Named moves come first, each a turn or a mirror and shown by rows before and after it. Which of them, in which order, take the first row of each pair that follows to the second? Write the first one first, as in the answered first pair.
move Q_138:
-3.440; 0.853; -1.744; -3.307; -2.052; 0.086; 1.067; 1.811; 0.026; 0.491; 3.355; 2.008; -1.861; 1.814; 1.000 -> -4.380; 2.332; -3.007; -2.264; -0.007; -0.218; 1.797; 2.840; -0.376; -0.687; 1.051; 1.592; -1.133; 1.798; 0.527
1.970; -1.163; 4.893; -0.567; -5.254; -0.723; -0.107; -2.212; 0.949; 0.171; 4.015; 1.284; 1.372; -1.229; -1.241 -> -1.202; 3.422; 0.475; 3.513; 2.041; -2.265; 1.208; 1.206; 0.348; -3.263; -3.247; -0.144; 2.883; -0.290; -3.788
3.437; 1.058; -0.133; 0.630; 2.205; 2.534; -1.651; 0.531; 1.212; 1.231; -3.294; -2.498; 0.877; -0.499; 1.077 -> 4.375; -0.302; 0.847; -0.420; 0.329; 2.849; -1.894; -0.468; 1.484; 2.316; -1.096; -2.192; 0.644; -0.787; 1.872
move Q_702:
0.507; -1.329; -0.128; -0.475; 0.118; -0.033; -0.705; -1.405; 0.739; 0.014; -0.866; 0.707; 0.098; -1.075; -0.013 -> 0.091; -1.081; -0.355; -0.115; 0.663; -0.432; -0.445; -1.190; 0.852; -0.039; -1.207; 0.889; 0.193; -1.097; -0.236
0.222; 0.263; 1.713; 0.985; 0.425; 0.872; -2.926; 1.652; -0.451; 0.183; -2.452; 1.181; -1.191; -5.422; -3.520 -> -0.545; 1.126; 0.757; 1.880; 3.030; 1.453; -2.288; 2.023; -0.658; -0.024; -3.820; -0.397; -0.495; -3.965; -2.946
5.243; -1.639; 1.258; 2.815; -2.750; 0.213; -3.486; 0.784; 0.827; -1.945; -4.979; -2.156; 0.397; -2.246; -3.014 -> 4.729; -1.280; 1.147; 3.133; -2.709; -0.635; -3.051; 0.930; 0.654; -2.330; -4.926; -1.072; 0.263; -2.738; -3.615
move Q_299:
-0.037; -0.142; 1.067; 2.756; 4.706; 0.233; 1.352; -1.734; 0.606; -0.491; -2.418; -1.537; 2.136; 0.857; -1.209 -> 1.535; -1.522; 0.549; 0.373; -1.002; -1.049; -1.643; -0.575; 1.418; -1.259; -1.890; 2.782; -0.636; -3.633; -3.652
3.740; -1.350; -0.816; 0.048; -2.305; 0.857; -3.137; 0.769; 0.889; -1.091; -2.479; -1.524; -0.539; -2.170; -0.276 -> 2.861; -0.197; 0.417; 0.151; -2.808; 1.362; -1.728; 2.444; -0.245; -0.522; 0.593; -3.763; -0.258; 0.623; 1.255
1.547; 0.252; 2.819; 2.226; 0.146; -0.844; 2.043; -0.139; -0.606; -0.014; 2.198; -3.227; 1.053; 2.238; 0.904 -> 2.312; -1.203; 1.252; 2.230; 2.899; -1.010; 0.547; -2.921; 0.964; -0.210; -2.222; -0.804; 1.000; -0.649; -0.589
-2.198; 1.076; 2.053; 0.854; 0.343; 1.174; 3.538; -0.103; -1.480; 2.405; 4.205; -1.637; 1.808; 2.037; 1.933 -> -1.233; -0.883; 0.048; 1.571; 4.093; 0.852; 1.775; -3.971; 0.435; 2.433; -2.285; 1.419; 2.218; -1.648; 0.139
Then:
Between the rows of a pair lie two moves.
-0.453; -0.377; -1.129; -1.519; -0.553; 2.085; 0.741; -1.189; 0.450; 0.097; 1.488; 1.138; 0.379; -1.443; 1.700 -> -0.942; 0.611; -2.438; -1.068; -0.533; 1.430; 0.251; 0.540; 0.289; -1.009; 0.234; 1.843; -0.034; -2.039; 0.469
Q_138, Q_299
0.060; -2.218; -0.261; -1.273; 0.720; 1.017; 1.578; -2.413; 0.968; 2.826; 3.718; 0.601; 1.202; 1.962; 1.729 -> 0.018; -2.713; -1.075; -1.422; 1.575; -0.023; 1.499; -3.722; 1.450; 2.184; 1.619; 2.904; 0.954; -0.276; 0.026
Q_299, Q_702
4.604; -1.098; 5.047; 1.302; -1.883; 1.129; -0.108; -0.046; 0.039; 0.525; 1.120; -2.100; 0.952; 0.712; -0.114 -> 2.785; 0.552; 5.458; 2.193; 0.029; -0.776; 2.516; 0.449; -0.826; 0.006; 2.278; -1.198; 1.514; 1.170; -0.815
Q_702, Q_299
-2.600; -0.114; 0.093; -1.803; -0.055; -1.989; 1.100; -1.465; -0.250; 0.359; 2.422; 4.579; -0.970; -1.923; -1.242 -> -2.037; -1.056; 0.741; -2.139; 0.063; -0.689; 1.203; -2.907; 0.008; 1.671; 3.855; 3.354; -0.484; -0.456; 0.982
Q_702, Q_138
-1.558; 1.206; -1.176; -0.342; 0.602; 0.549; 0.081; 0.762; -0.608; 0.538; 0.152; 0.014; -0.022; 1.112; 0.545 -> -0.597; 0.394; -0.565; -1.240; -1.323; 0.635; -0.424; 0.387; -0.373; 1.066; 1.300; 0.355; -0.325; 0.300; 0.871
Q_702, Q_702
1.358; 0.587; 3.088; 1.301; -2.509; 0.166; 1.247; 1.663; -1.444; 0.030; 3.552; -3.755; 0.742; 2.395; 0.880 -> 0.209; 0.551; 3.032; 2.912; 3.542; -0.781; 3.046; -1.653; -1.168; 0.101; 0.080; -2.652; 2.121; 2.011; 0.413
Q_702, Q_299
1.116; 0.119; -1.511; -1.495; -0.918; 1.384; -1.569; 1.667; 0.459; 1.658; 0.544; -0.849; -0.779; -2.836; -0.865 -> -0.197; 1.834; -1.313; -0.881; -0.091; 0.670; 0.305; 2.922; -0.811; 1.537; 2.164; -1.867; -0.167; -0.921; -0.551
Q_702, Q_299
1.854; -1.818; 0.079; 0.246; -0.255; 1.192; -1.370; -0.983; 0.416; 0.848; -2.062; -2.713; -0.423; 0.117; -0.169 -> 0.918; -0.641; -1.013; 0.749; 0.245; 0.402; -1.443; 0.587; -0.040; -0.093; -2.973; -2.796; -0.605; 0.027; -0.878
Q_299, Q_138
-7.193; 1.235; -4.418; -2.361; 1.459; -0.040; 1.595; -1.191; 0.672; -2.623; -1.172; 2.106; -0.007; 3.061; 1.781 -> -4.367; -1.542; -4.877; -3.200; 0.303; 2.252; -1.505; -3.270; 2.744; -1.495; -3.425; 2.111; -0.640; 1.161; 2.313
Q_702, Q_299
-0.985; 0.803; -0.274; -1.129; -3.844; -1.660; -0.548; 2.115; -1.508; -0.385; 2.130; 2.086; -0.742; -1.670; -1.533 -> -1.599; 0.264; -1.360; 1.416; 3.934; -0.773; 0.481; -2.110; -0.815; -0.031; -3.429; 1.142; 1.319; -0.944; -1.133
Q_299, Q_299
-0.063; -0.844; -0.252; -1.020; 0.183; 3.396; -0.865; -1.730; 1.126; 1.819; 1.553; -3.693; 1.282; 3.088; 3.526 -> 0.636; -1.529; -3.112; -1.016; 0.889; 1.912; -3.342; -2.120; 2.593; 0.154; -4.074; 0.586; 0.108; -1.901; -0.315
Q_138, Q_299
-1.772; 1.982; 0.164; 0.504; 0.442; -2.014; 0.117; 2.045; -1.755; -2.435; 0.403; -0.343; 1.048; -0.004; -0.691 -> 0.256; 0.654; 1.057; -0.309; -1.299; 0.576; -1.262; 1.628; -1.129; -0.880; 1.648; -3.020; 1.090; 1.288; 1.587
Q_702, Q_702
-0.899; 0.808; -3.095; 0.970; 2.248; -0.079; -0.230; -1.789; 1.377; -0.672; -2.545; -1.604; 1.590; -0.408; 3.354 -> 0.946; -1.246; -1.156; -1.147; -2.850; -0.170; -1.501; -2.812; 1.880; 0.355; 0.678; 0.414; 0.077; -2.603; 3.151
Q_702, Q_702
1.731; -2.086; 0.842; 0.113; -2.634; -0.745; -2.038; -0.716; -0.204; -1.644; 2.153; 0.587; 0.326; -0.462; 0.405 -> -0.197; -0.322; 0.192; 2.186; 1.748; -0.196; -0.045; 0.101; -1.216; -2.283; 0.836; -2.247; 1.921; 2.216; 1.548
Q_299, Q_138
2.293; 1.611; 0.658; 1.380; 2.112; -0.723; 2.830; -1.821; -0.704; 0.157; 2.156; -1.873; 2.648; 2.617; -0.562 -> 3.497; -0.366; 0.031; 0.898; 2.154; -0.876; 1.351; -4.118; 0.689; 0.066; -0.484; 0.922; 2.160; -0.473; -1.724
Q_138, Q_299
-0.087; -0.451; -1.864; -2.407; 0.295; 1.144; 0.123; -2.227; 1.993; 3.371; 0.348; 1.732; -0.621; -2.307; 1.593 -> -1.285; 0.580; -2.556; -1.194; 2.522; 0.387; 1.041; -1.724; 1.746; 2.562; -1.047; 1.851; -0.304; -1.976; 1.057
Q_702, Q_702
0.324; 1.317; 2.608; -0.850; -2.087; -1.574; 0.911; 3.891; -2.580; -0.839; 4.087; -0.251; 0.344; 0.646; 0.149 -> -0.373; 1.782; 0.514; 2.056; 5.010; -1.623; 1.187; 2.226; -1.675; -1.829; -2.527; -0.581; 1.912; 0.219; -0.774
Q_138, Q_299
2.409; 0.246; 0.268; 1.934; -2.067; -0.509; 0.777; 2.185; 0.148; 1.052; -0.757; -2.120; 0.570; 0.541; -0.304 -> 3.141; -0.908; 0.789; 2.077; -1.889; -0.160; 0.300; 0.909; 0.945; 1.388; -1.063; -1.713; 0.618; 0.182; -0.323
Q_299, Q_702
-1.317; -0.674; 0.221; -2.256; -2.421; 1.462; -0.470; -0.853; 1.017; 1.043; 1.506; 1.356; -1.622; 1.109; 3.562 -> -1.246; -1.543; -0.490; -1.734; 0.310; 1.705; -0.730; -2.769; 1.911; 1.051; -1.397; 1.976; -1.147; 0.173; 3.069
Q_299, Q_299
-1.654; 1.110; -3.253; -2.352; -1.136; 2.209; -0.764; 1.429; 0.715; 1.002; 2.081; 0.080; -0.845; 1.857; 1.952 -> -1.132; 0.129; -4.339; -2.324; 0.331; 1.973; -1.865; -0.328; 1.748; 0.754; -1.284; 1.745; -0.888; -0.408; 0.842
Q_299, Q_299
